One turn moves each row of this set onto another row. After a few examples, where does it send each row asked below?
Beseg: -1.77 -0.29 0.39 -0.42 1.97 -2.43 -0.45 1.83 2.29 -0.60 0.06 -0.93 -0.15
 1.37 -2.40
Leko: 4.21 2.03 -2.34 0.81 0.10 1.98 -0.16 -0.11 -1.51 1.93 -0.74 0.13 0.41
 0.15 1.59
Ket: -0.80 1.03 1.16 -0.94 0.57 -1.57 1.23 -0.25 3.01 1.42 3.79 0.40 0.43
 0.04 -1.36
tave: 0.41 0.26 -3.94 0.48 -0.49 1.36 -0.18 -2.31 0.24 2.40 0.02 0.84 0.84
 -0.82 2.78
pobe: -3.38 -1.15 2.45 0.71 -0.74 -2.36 -0.19 -1.30 0.84 0.93 2.73 1.05 -0.06
 -1.06 0.85
puz: 3.97 1.43 -2.14 0.52 0.16 2.15 0.69 -1.34 -0.25 0.75 -0.23 0.48 -0.62
 1.04 2.10
Fepi: -2.81 0.11 2.57 0.36 -0.01 -0.28 -2.70 -2.00 2.02 0.01 1.46 0.06 0.84
 -2.79 -0.17
kerab: 1.64 -0.51 -1.58 2.34 -1.39 0.56 -0.13 0.24 -2.32 2.25 -1.73 0.95 1.11
 -1.22 3.71
nafa: -0.29 1.32 2.01 -0.52 1.13 -0.48 -0.76 2.29 2.37 -0.64 0.27 -2.01 1.59
 -2.62 -2.21
fiteg: -0.06 1.01 2.09 -0.78 0.38 -0.29 -1.52 -0.74 3.84 0.53 2.84 -1.03 1.81
 -2.07 -0.81
ril: 2.23 0.69 -2.84 1.19 -0.66 1.33 0.14 -1.09 -0.75 2.98 -0.76 1.87 0.87
 -0.56 2.63
pemo: 3.47 0.71 -1.04 1.85 -0.48 1.08 -0.70 1.27 -2.95 1.21 -1.90 -0.69 0.53
 -0.35 2.88
tav: 0.39 2.32 0.59 -2.19 -0.18 -0.48 2.09 2.61 -0.02 -1.04 -0.56 0.15 1.92
 1.23 -2.39
Pas: 4.27 0.58 -0.59 0.97 -0.36 1.05 0.81 1.47 -1.77 -0.32 -1.93 -1.16 -0.18
 0.47 2.94
vogak: -0.20 1.56 2.00 -0.77 1.49 -1.23 0.88 2.55 0.30 -0.55 1.59 -1.53 -0.62
 0.09 -2.96
tuza: -2.46 -1.79 2.15 0.26 0.71 -3.10 -2.07 -0.60 2.14 -0.51 1.35 -0.75 -0.17
 1.42 0.19
rede: -2.78 -1.04 1.66 0.24 1.58 -2.51 -2.02 0.58 0.57 -1.33 -0.15 -0.87 -1.17
 1.36 -1.63
femil: -2.80 0.13 2.56 0.61 0.57 -0.21 -1.97 1.18 0.42 -0.98 -0.91 -0.82 0.59
 -3.13 -1.53
sas: 2.59 0.54 -1.33 0.96 -0.25 0.82 -0.74 1.85 -2.77 -0.26 -1.97 -2.83 0.64
 -0.57 2.57
dun: -2.97 -0.41 3.50 0.71 0.07 -1.88 -0.45 1.88 -1.79 -0.93 0.48 -0.79 -1.05
 -0.76 -0.83
Didum: -0.40 -1.55 -2.18 1.73 -1.35 0.12 -0.48 0.06 -2.10 1.02 -2.05 -0.41 0.98
 -1.81 4.05
zagol: -1.37 -1.13 0.76 -0.41 1.11 -3.35 -0.49 0.45 3.77 0.31 1.67 -0.73 0.61
 1.29 -0.77
tedo: -2.41 0.88 2.30 -0.37 -1.07 -0.50 -0.28 0.73 -3.11 -2.25 -1.81 0.97 0.70
 0.80 -0.79
Feze: 3.56 2.19 -3.19 -0.32 0.71 1.98 -0.40 -0.45 -0.44 0.79 0.13 -1.71 0.40
 0.67 1.42
zisa: -2.19 -0.19 2.66 -0.47 -2.65 -1.32 -0.87 -2.54 -0.80 -0.44 1.26 1.80
 1.71 0.75 1.98
bim: 0.62 1.40 0.79 -2.15 -1.63 -1.48 1.53 -0.83 2.50 0.50 2.48 1.08 3.17
 1.21 0.46
ren: 1.42 -1.27 -1.04 1.94 -1.32 0.34 1.08 0.85 -1.96 0.43 -2.99 0.65 0.37
 -1.10 3.94
feg: 1.25 -0.14 -2.66 1.24 -0.85 1.38 1.05 -1.89 -0.11 1.46 -1.35 2.51 -0.01
 -0.40 3.23

tave goes to -> Didum
Leko goes to -> ril
Where do these go?
Pas goes to -> puz
Fepi goes to -> femil
tav goes to -> bim
rede goes to -> Beseg
vogak goes to -> Ket

